In the data rows, 500 means zero.
Each row of this table is followed by its label. One hidden rule gives the labels. It looks at one to three of the table's principal directions, none of them among the few with the most spread.
Array([117, 260, 579, 660, 199, 546, 610, 440, 177, 374, 350, 625, 440, 472, 616, 743, 753, 633, 521, 432, 333, 506, 498, 638, 642, 243, 657, 277, 447, 462, 567, 302]) z
Array([405, 505, 606, 600, 640, 588, 601, 465, 450, 532, 483, 537, 560, 547, 511, 462, 483, 542, 527, 519, 565, 497, 466, 610, 488, 519, 454, 427, 566, 408, 451, 513]) z
Array([849, 377, 190, 661, 459, 577, 475, 425, 752, 617, 594, 674, 524, 418, 277, 302, 428, 412, 529, 524, 386, 580, 301, 593, 478, 641, 567, 457, 377, 408, 620, 516]) z
Array([560, 485, 380, 758, 327, 553, 572, 366, 623, 438, 364, 688, 570, 542, 397, 220, 399, 636, 392, 314, 278, 806, 233, 540, 597, 316, 615, 553, 426, 466, 800, 624]) l
Array([767, 321, 403, 613, 372, 516, 511, 338, 595, 378, 510, 557, 395, 462, 477, 424, 484, 476, 456, 482, 363, 646, 365, 443, 531, 405, 598, 502, 453, 536, 678, 664]) y
Array([512, 564, 400, 499, 502, 507, 463, 514, 608, 600, 505, 589, 575, 510, 369, 467, 449, 498, 540, 526, 461, 540, 442, 523, 462, 552, 475, 545, 470, 505, 480, 469]) z
Array([776, 650, 273, 339, 551, 422, 305, 647, 742, 779, 575, 570, 574, 514, 251, 466, 366, 378, 583, 674, 559, 479, 321, 499, 410, 673, 426, 659, 409, 528, 395, 452]) y
Array([133, 574, 850, 703, 681, 561, 700, 371, 429, 342, 347, 489, 620, 666, 572, 359, 442, 676, 285, 346, 486, 738, 375, 517, 631, 225, 494, 562, 602, 449, 672, 695]) y
Array([712, 320, 502, 718, 230, 564, 632, 337, 378, 262, 380, 547, 353, 487, 695, 351, 507, 621, 455, 334, 367, 653, 405, 488, 603, 297, 668, 403, 510, 481, 737, 666]) f
Array([490, 562, 468, 584, 650, 555, 544, 474, 649, 538, 539, 525, 589, 519, 397, 346, 413, 510, 435, 445, 481, 583, 455, 501, 488, 586, 500, 547, 501, 459, 577, 572]) f
Array([345, 519, 406, 382, 481, 471, 398, 693, 410, 743, 519, 569, 540, 485, 389, 758, 600, 456, 654, 678, 565, 313, 479, 632, 453, 624, 483, 433, 430, 465, 296, 207]) f
Array([509, 539, 626, 310, 533, 416, 439, 564, 413, 453, 540, 337, 437, 482, 639, 609, 549, 424, 498, 549, 631, 352, 683, 417, 492, 499, 422, 525, 554, 555, 364, 478]) y
Array([112, 559, 767, 314, 502, 411, 482, 659, 223, 502, 433, 386, 487, 561, 651, 823, 658, 528, 484, 575, 617, 357, 620, 485, 577, 373, 485, 496, 536, 538, 333, 337]) y
Array([553, 335, 718, 702, 502, 610, 704, 319, 370, 283, 466, 483, 431, 505, 722, 373, 541, 545, 405, 392, 501, 567, 521, 536, 622, 346, 563, 359, 584, 402, 604, 665]) t
Array([272, 557, 683, 665, 610, 524, 628, 378, 562, 322, 439, 449, 610, 550, 538, 251, 456, 581, 231, 256, 428, 697, 503, 460, 643, 319, 508, 573, 523, 460, 730, 649]) f
Array([600, 728, 499, 228, 484, 378, 387, 623, 579, 490, 562, 337, 524, 459, 595, 431, 456, 421, 465, 429, 586, 389, 803, 326, 476, 586, 394, 640, 529, 604, 373, 476]) f
Array([590, 560, 477, 653, 645, 599, 585, 441, 599, 555, 479, 578, 572, 574, 418, 306, 347, 572, 524, 486, 512, 616, 340, 566, 443, 563, 478, 518, 553, 432, 559, 634]) z
Array([670, 390, 276, 555, 238, 455, 428, 400, 613, 402, 472, 575, 428, 430, 418, 444, 497, 505, 477, 421, 288, 639, 413, 429, 510, 404, 591, 546, 394, 591, 691, 547]) y
Array([516, 493, 690, 623, 577, 532, 622, 370, 514, 316, 473, 429, 514, 529, 627, 275, 458, 527, 310, 341, 505, 621, 512, 459, 616, 357, 505, 519, 558, 449, 648, 689]) z
Array([723, 433, 483, 555, 476, 541, 535, 470, 507, 497, 523, 523, 452, 484, 546, 418, 480, 470, 506, 515, 524, 501, 444, 522, 524, 520, 543, 451, 500, 445, 519, 560]) z
Array([380, 640, 653, 149, 840, 424, 392, 760, 349, 648, 669, 200, 461, 476, 616, 787, 567, 347, 631, 714, 869,  70, 843, 470, 338, 823, 305, 471, 619, 511, 102, 321]) t
Array([460, 509, 513, 385, 578, 441, 420, 562, 500, 539, 571, 409, 499, 455, 490, 583, 547, 399, 499, 559, 584, 367, 597, 498, 475, 565, 424, 500, 488, 504, 404, 407]) t
Array([395, 592, 555, 492, 558, 495, 501, 509, 515, 546, 471, 524, 595, 535, 471, 465, 472, 512, 504, 500, 531, 503, 506, 546, 495, 477, 411, 522, 522, 480, 435, 467]) y
Array([  0, 437, 703, 620, 231, 462, 602, 390, 266, 229, 292, 526, 549, 498, 652, 556, 693, 670, 326, 233, 297, 622, 622, 521, 710,  85, 560, 442, 474, 529, 667, 386]) z
Array([245, 598, 965, 483, 780, 498, 636, 478, 386, 363, 478, 312, 572, 601, 717, 429, 513, 506, 273, 426, 686, 500, 617, 468, 646, 336, 408, 537, 635, 430, 465, 626]) y
Array([517, 477, 569, 493, 679, 530, 513, 481, 514, 536, 563, 464, 505, 514, 483, 530, 484, 444, 524, 594, 595, 446, 495, 533, 451, 575, 431, 475, 548, 465, 419, 535]) t
Array([783, 457, 485, 380, 365, 468, 459, 510, 471, 478, 531, 484, 391, 466, 609, 558, 518, 432, 569, 574, 536, 436, 564, 426, 500, 501, 523, 490, 513, 552, 406, 536]) y
Array([213, 690, 662, 290, 615, 396, 433, 584, 501, 492, 537, 352, 624, 477, 551, 535, 553, 426, 423, 449, 603, 360, 816, 450, 516, 497, 315, 570, 539, 538, 325, 362]) t
Array([387, 589, 472, 516, 617, 505, 471, 532, 617, 646, 524, 579, 661, 512, 337, 428, 475, 454, 478, 525, 520, 501, 450, 604, 507, 549, 411, 525, 457, 430, 445, 398]) z
Array([175, 355, 601, 511, 405, 439, 514, 442, 288, 232, 478, 307, 408, 381, 692, 606, 700, 512, 393, 321, 454, 382, 788, 472, 560, 372, 495, 382, 504, 529, 589, 382]) t
Array([397, 610, 650,  60, 531, 407, 385, 853, 191, 708, 569, 347, 385, 524, 686, 999, 659, 419, 736, 808, 793,  95, 760, 448, 415, 695, 470, 453, 574, 577,  28, 241]) j
Array([302, 670, 713, 325, 698, 480, 497, 592, 419, 588, 537, 416, 613, 528, 579, 579, 525, 441, 565, 584, 708, 304, 744, 551, 456, 570, 285, 480, 610, 472, 185, 378]) t
Array([217, 578, 544, 363, 569, 462, 443, 646, 375, 614, 508, 456, 548, 498, 490, 712, 587, 494, 595, 587, 598, 315, 629, 561, 442, 585, 412, 458, 516, 502, 304, 280]) z
Array([361, 495, 554, 525, 499, 505, 536, 525, 403, 464, 446, 470, 464, 546, 543, 581, 519, 585, 489, 482, 487, 529, 462, 478, 510, 458, 566, 502, 519, 520, 555, 514]) j
Array([272, 586, 522, 404, 479, 441, 461, 580, 433, 495, 458, 442, 510, 521, 508, 624, 533, 556, 502, 476, 488, 474, 584, 443, 479, 486, 496, 554, 504, 576, 479, 423]) j
Array([300, 499, 383,  83, 498, 354, 238, 833, 330, 772, 646, 389, 423, 391, 436, 999, 731, 314, 753, 828, 675,  42, 745, 526, 349, 779, 417, 425, 431, 580,  81,  47]) z
Array([731, 568, 336, 447, 456, 487, 468, 459, 670, 430, 571, 447, 469, 433, 497, 342, 402, 480, 504, 393, 433, 534, 661, 345, 415, 628, 493, 580, 513, 592, 557, 613]) z
Array([436, 363, 422, 609, 354, 596, 569, 517, 393, 599, 454, 702, 466, 521, 444, 679, 587, 578, 627, 592, 402, 529, 346, 612, 521, 498, 664, 371, 448, 455, 493, 403]) f
Array([560, 522, 554, 538, 598, 544, 566, 431, 538, 429, 525, 452, 498, 513, 551, 393, 438, 512, 481, 451, 524, 529, 567, 455, 469, 536, 471, 506, 574, 501, 519, 625]) z
Array([523, 609, 673, 386, 721, 507, 530, 591, 473, 549, 577, 371, 519, 533, 605, 493, 477, 435, 478, 553, 699, 372, 632, 471, 496, 615, 430, 513, 587, 457, 346, 526]) f
Array([550, 513, 719, 329, 719, 492, 515, 595, 357, 506, 586, 303, 388, 538, 674, 681, 526, 432, 544, 658, 744, 312, 624, 427, 449, 614, 460, 480, 623, 510, 305, 558]) z
Array([692, 578, 353, 618, 615, 558, 526, 457, 731, 533, 546, 524, 561, 507, 377, 217, 331, 516, 440, 406, 457, 629, 403, 470, 458, 635, 523, 584, 488, 465, 658, 649]) f
Array([565, 387, 156, 902, 119, 590, 568, 157, 741, 349, 334, 855, 622, 438, 274, 107, 403, 667, 479, 205,  44, 904, 288, 600, 528, 262, 556, 481, 378, 507, 873, 584]) t
Array([557, 589, 737, 595, 618, 552, 654, 379, 512, 322, 466, 412, 552, 550, 689, 196, 403, 547, 346, 318, 567, 597, 598, 453, 583, 392, 438, 527, 623, 445, 571, 719]) z
Array([646, 550, 459, 657, 545, 568, 582, 366, 697, 429, 502, 550, 584, 501, 457, 162, 363, 528, 391, 336, 417, 676, 468, 476, 527, 492, 499, 553, 513, 460, 661, 677]) z
Array([436, 487, 385, 509, 421, 554, 494, 573, 405, 662, 470, 637, 522, 495, 435, 639, 544, 542, 707, 608, 501, 407, 470, 641, 418, 602, 504, 385, 489, 465, 357, 316]) z
Array([411, 680, 606, 331, 611, 410, 455, 600, 490, 442, 516, 291, 495, 528, 601, 491, 456, 505, 415, 429, 600, 446, 680, 343, 480, 538, 440, 633, 562, 583, 478, 547]) j
Array([371, 490, 495, 571, 610, 513, 501, 450, 555, 520, 498, 523, 562, 516, 387, 482, 479, 508, 486, 509, 481, 542, 426, 558, 464, 495, 441, 509, 494, 480, 535, 500]) y
Array([445, 493, 401, 526, 508, 493, 476, 505, 555, 492, 512, 483, 492, 482, 425, 498, 488, 524, 477, 456, 434, 534, 483, 463, 465, 550, 541, 530, 464, 531, 603, 498]) f
Array([662, 338, 198, 783, 415, 608, 531, 255, 735, 472, 498, 723, 530, 448, 245, 304, 403, 541, 557, 441, 241, 728, 286, 576, 408, 514, 536, 467, 431, 493, 722, 608]) t
Array([567, 433, 187, 272, 404, 452, 300, 732, 468, 784, 624, 554, 396, 413, 330, 913, 612, 393, 788, 788, 524, 241, 519, 529, 328, 805, 555, 433, 392, 570, 265, 205]) z
Array([830, 514, 440, 597, 417, 503, 551, 287, 764, 244, 548, 448, 515, 408, 571,  42, 382, 452, 283, 203, 362, 687, 653, 336, 586, 424, 501, 593, 494, 527, 741, 755]) z
Array([  0, 402, 467, 640, 369, 483, 493, 461, 367, 451, 382, 582, 587, 459, 400, 639, 670, 604, 470, 393, 325, 521, 490, 653, 548, 328, 499, 398, 405, 482, 604, 241]) t
Array([333, 476, 603, 300, 398, 424, 461, 622, 232, 426, 486, 343, 353, 471, 708, 820, 655, 518, 576, 547, 575, 305, 733, 409, 479, 493, 532, 447, 547, 599, 363, 378]) z
Array([322, 539, 436, 581, 467, 498, 504, 460, 600, 488, 477, 565, 616, 476, 394, 391, 501, 527, 412, 371, 377, 588, 515, 528, 544, 453, 493, 525, 437, 488, 604, 442]) z
Array([954, 482, 272, 490, 255, 451, 418, 486, 659, 472, 492, 550, 397, 474, 473, 348, 401, 482, 466, 453, 380, 647, 343, 365, 530, 470, 640, 624, 409, 578, 680, 647]) l
Array([681, 507, 403, 659, 380, 534, 540, 290, 700, 391, 436, 637, 567, 506, 419, 201, 367, 552, 448, 357, 321, 752, 397, 477, 514, 360, 478, 574, 490, 531, 674, 683]) y
Array([527, 481, 396, 675, 234, 529, 545, 364, 619, 446, 393, 728, 613, 486, 420, 268, 483, 563, 415, 329, 270, 726, 386, 561, 635, 285, 558, 508, 402, 467, 669, 503]) f
Array([656, 503, 474, 739, 421, 552, 596, 254, 655, 306, 412, 574, 568, 503, 503,  83, 355, 582, 371, 257, 349, 761, 418, 497, 553, 323, 472, 547, 522, 476, 752, 726]) t
Array([742, 411, 130, 454, 360, 466, 320, 500, 617, 643, 561, 613, 456, 393, 289, 581, 485, 409, 732, 651, 430, 414, 425, 574, 317, 661, 433, 461, 409, 550, 419, 363]) t
Array([403, 421, 535, 453, 324, 483, 505, 530, 330, 458, 443, 524, 411, 498, 591, 709, 615, 549, 560, 533, 454, 469, 533, 481, 532, 409, 587, 444, 492, 551, 465, 429]) y
Array([625, 461, 456, 718, 370, 566, 605, 342, 586, 365, 428, 599, 537, 491, 521, 201, 431, 580, 393, 300, 351, 704, 419, 516, 594, 365, 567, 493, 481, 451, 724, 638]) f
Array([  0, 654, 609, 275, 622, 399, 379, 735, 329, 707, 504, 434, 645, 496, 455, 799, 653, 447, 586, 624, 671, 204, 695, 640, 463, 570, 305, 457, 491, 475, 176,  97]) z
Array([114, 616, 753, 398, 586, 432, 530, 491, 465, 354, 505, 350, 615, 475, 620, 479, 595, 471, 310, 333, 528, 449, 838, 427, 608, 382, 386, 539, 545, 525, 453, 433]) z
Array([ 77, 575, 614, 526, 764, 509, 502, 572, 475, 636, 502, 493, 661, 552, 365, 585, 535, 503, 466, 554, 586, 438, 460, 644, 490, 538, 391, 487, 502, 412, 424, 348]) z
Array([484, 364, 531, 767, 464, 609, 656, 328, 541, 378, 449, 613, 519, 518, 491, 328, 494, 584, 373, 361, 346, 712, 358, 542, 620, 360, 632, 446, 478, 423, 739, 636]) z
Array([517, 537, 523, 609, 730, 576, 562, 508, 596, 607, 537, 532, 576, 564, 395, 385, 408, 503, 454, 536, 560, 557, 335, 569, 499, 597, 510, 517, 509, 398, 543, 573]) f
Array([416, 667, 787, 234, 729, 394, 447, 641, 411, 507, 549, 251, 492, 561, 655, 620, 499, 417, 438, 590, 760, 336, 674, 389, 502, 519, 362, 606, 607, 545, 297, 522]) y
Array([113, 529, 640, 342, 609, 429, 438, 697, 294, 608, 492, 402, 492, 545, 507, 856, 642, 496, 522, 639, 627, 327, 529, 531, 504, 514, 493, 489, 492, 510, 352, 291]) y
Array([429, 363, 397, 783, 373, 578, 557, 411, 530, 568, 381, 767, 568, 555, 309, 444, 503, 599, 470, 494, 316, 726,  94, 681, 601, 329, 633, 452, 378, 398, 707, 483]) y
Array([516, 577, 626,  97, 401, 324, 355, 663, 351, 434, 556, 263, 354, 454, 726, 800, 617, 395, 536, 589, 637, 266, 844, 280, 487, 503, 450, 573, 548, 680, 265, 424]) y
Array([405, 443, 651, 632, 654, 581, 624, 456, 492, 491, 503, 528, 530, 568, 494, 474, 501, 525, 397, 506, 514, 590, 372, 543, 586, 453, 574, 474, 518, 411, 579, 593]) f
Array([370, 778, 509, 298, 544, 433, 407, 685, 605, 716, 509, 553, 684, 555, 387, 523, 460, 465, 513, 554, 561, 461, 564, 489, 511, 564, 410, 638, 471, 525, 308, 357]) l
Here are more rows. What is the label of each one?
Array([294, 435, 578, 808, 590, 574, 633, 372, 614, 439, 411, 618, 604, 602, 351, 316, 452, 609, 235, 362, 334, 832, 148, 547, 678, 288, 649, 571, 423, 410, 857, 658]) l
Array([399, 728, 664, 347, 625, 446, 484, 655, 470, 583, 456, 424, 555, 630, 543, 548, 426, 550, 461, 542, 628, 508, 487, 414, 517, 494, 478, 652, 559, 543, 413, 542]) l
Array([491, 460, 550, 620, 654, 558, 568, 413, 516, 455, 507, 471, 502, 525, 490, 416, 443, 526, 480, 484, 527, 546, 438, 537, 462, 519, 465, 476, 553, 455, 565, 606]) t
Array([641, 728, 673, 220, 662, 420, 435, 745, 499, 650, 577, 352, 516, 570, 610, 535, 452, 397, 447, 614, 759, 358, 579, 394, 553, 608, 469, 633, 542, 498, 296, 507]) l
Array([196, 297, 492, 999, 400, 674, 746, 116, 630, 281, 350, 782, 704, 489, 353,  81, 510, 664, 243, 137, 133, 909, 267, 714, 711, 160, 591, 381, 405, 322, 956, 586]) t
Array([215, 489, 540, 290, 515, 420, 388, 695, 275, 630, 501, 434, 431, 516, 497, 951, 651, 485, 658, 718, 606, 274, 551, 528, 416, 565, 476, 457, 498, 567, 275, 259]) y
Array([165, 539, 666, 384, 669, 437, 479, 545, 362, 408, 529, 276, 488, 479, 605, 647, 586, 486, 471, 474, 612, 334, 759, 459, 446, 533, 378, 484, 577, 542, 408, 417]) t
Array([746, 458, 378, 400, 446, 474, 432, 519, 475, 478, 560, 418, 364, 434, 561, 565, 485, 455, 638, 568, 546, 379, 601, 432, 367, 639, 479, 472, 533, 571, 427, 520]) t
Array([347, 571, 642, 353, 695, 452, 469, 643, 389, 546, 522, 332, 437, 575, 547, 715, 509, 509, 504, 614, 654, 402, 511, 423, 446, 577, 497, 567, 563, 548, 421, 513]) y
Array([763, 489, 487, 644, 518, 570, 592, 417, 569, 428, 472, 514, 442, 561, 537, 298, 359, 577, 450, 434, 470, 670, 328, 438, 509, 488, 602, 548, 538, 487, 683, 755]) j
Array([652, 487, 541, 331, 400, 446, 436, 561, 415, 530, 502, 487, 399, 518, 582, 692, 533, 458, 600, 653, 565, 425, 507, 435, 484, 472, 507, 519, 520, 580, 352, 501]) y
Array([953, 491, 209, 487, 354, 504, 431, 508, 641, 536, 558, 535, 412, 423, 466, 355, 398, 461, 600, 488, 453, 500, 480, 439, 412, 666, 556, 517, 460, 531, 547, 563]) f
Array([629, 421, 392, 754, 363, 599, 618, 316, 624, 381, 443, 647, 525, 487, 462, 228, 431, 591, 417, 313, 295, 741, 383, 510, 568, 403, 614, 483, 462, 463, 753, 652]) f
Array([665, 469, 533, 418, 724, 509, 488, 511, 500, 477, 652, 305, 416, 434, 588, 501, 488, 380, 537, 565, 679, 306, 678, 461, 392, 720, 408, 444, 583, 476, 395, 548]) t
Array([711, 539, 505, 337, 434, 420, 440, 480, 576, 364, 573, 358, 423, 429, 626, 437, 486, 411, 439, 432, 509, 463, 737, 306, 503, 511, 472, 582, 526, 609, 487, 595]) z
Array([576, 614, 404, 524, 405, 511, 488, 489, 627, 580, 462, 642, 628, 507, 409, 328, 425, 515, 519, 447, 435, 580, 467, 548, 515, 480, 455, 545, 464, 479, 484, 470]) f
Array([257, 433, 337, 683, 191, 535, 512, 490, 488, 595, 340, 822, 609, 526, 304, 552, 578, 635, 509, 449, 229, 694, 232, 656, 619, 300, 659, 462, 331, 464, 647, 320]) l
Array([999, 520, 687,  53, 548, 396, 404, 678, 364, 502, 664, 224, 205, 505, 825, 792, 519, 306, 621, 793, 824, 216, 720, 227, 439, 660, 504, 559, 632, 640, 164, 648]) y
Array([351, 668, 636, 276, 737, 412, 433, 664, 479, 529, 585, 258, 510, 513, 566, 587, 502, 432, 432, 522, 686, 335, 711, 383, 465, 632, 412, 601, 557, 542, 380, 465]) f
Array([427, 625, 531, 421, 405, 483, 482, 609, 502, 650, 445, 638, 612, 560, 455, 540, 512, 514, 518, 549, 498, 523, 450, 543, 582, 440, 512, 546, 456, 485, 384, 386]) l
Array([442, 430, 541, 439, 382, 459, 479, 501, 391, 434, 460, 483, 406, 510, 563, 686, 573, 527, 525, 543, 461, 502, 503, 435, 512, 400, 557, 503, 498, 582, 498, 499]) y
Array([184, 598, 730, 523, 633, 495, 576, 541, 378, 446, 443, 395, 590, 546, 612, 455, 537, 556, 376, 388, 595, 462, 601, 546, 583, 418, 438, 489, 558, 427, 495, 450]) f
Array([629, 695, 391, 330, 416, 462, 423, 595, 641, 617, 552, 551, 604, 458, 466, 410, 454, 436, 555, 480, 507, 442, 688, 448, 477, 616, 429, 573, 480, 540, 343, 412]) f
Array([387, 299, 216, 575, 120, 496, 426, 457, 396, 518, 424, 702, 452, 383, 393, 699, 664, 546, 691, 515, 273, 464, 478, 640, 454, 439, 562, 334, 371, 534, 512, 232]) t
Array([232, 494, 678, 469, 485, 501, 547, 584, 276, 523, 439, 493, 510, 536, 608, 679, 626, 538, 513, 539, 568, 402, 550, 578, 574, 414, 512, 413, 522, 455, 387, 357]) f
Array([588, 516, 482, 578, 770, 566, 532, 494, 634, 590, 579, 489, 531, 547, 375, 412, 384, 475, 477, 566, 566, 544, 349, 521, 438, 654, 493, 539, 523, 437, 546, 621]) z
Array([653, 194, 190, 762, 130, 577, 524, 338, 529, 452, 447, 763, 421, 397, 375, 479, 585, 544, 559, 447, 198, 649, 277, 618, 551, 398, 702, 348, 339, 464, 731, 450]) z
Array([708, 376, 306, 779, 464, 591, 555, 285, 731, 437, 526, 637, 566, 419, 359, 150, 421, 473, 422, 350, 334, 669, 376, 596, 526, 488, 509, 449, 428, 402, 728, 593]) t
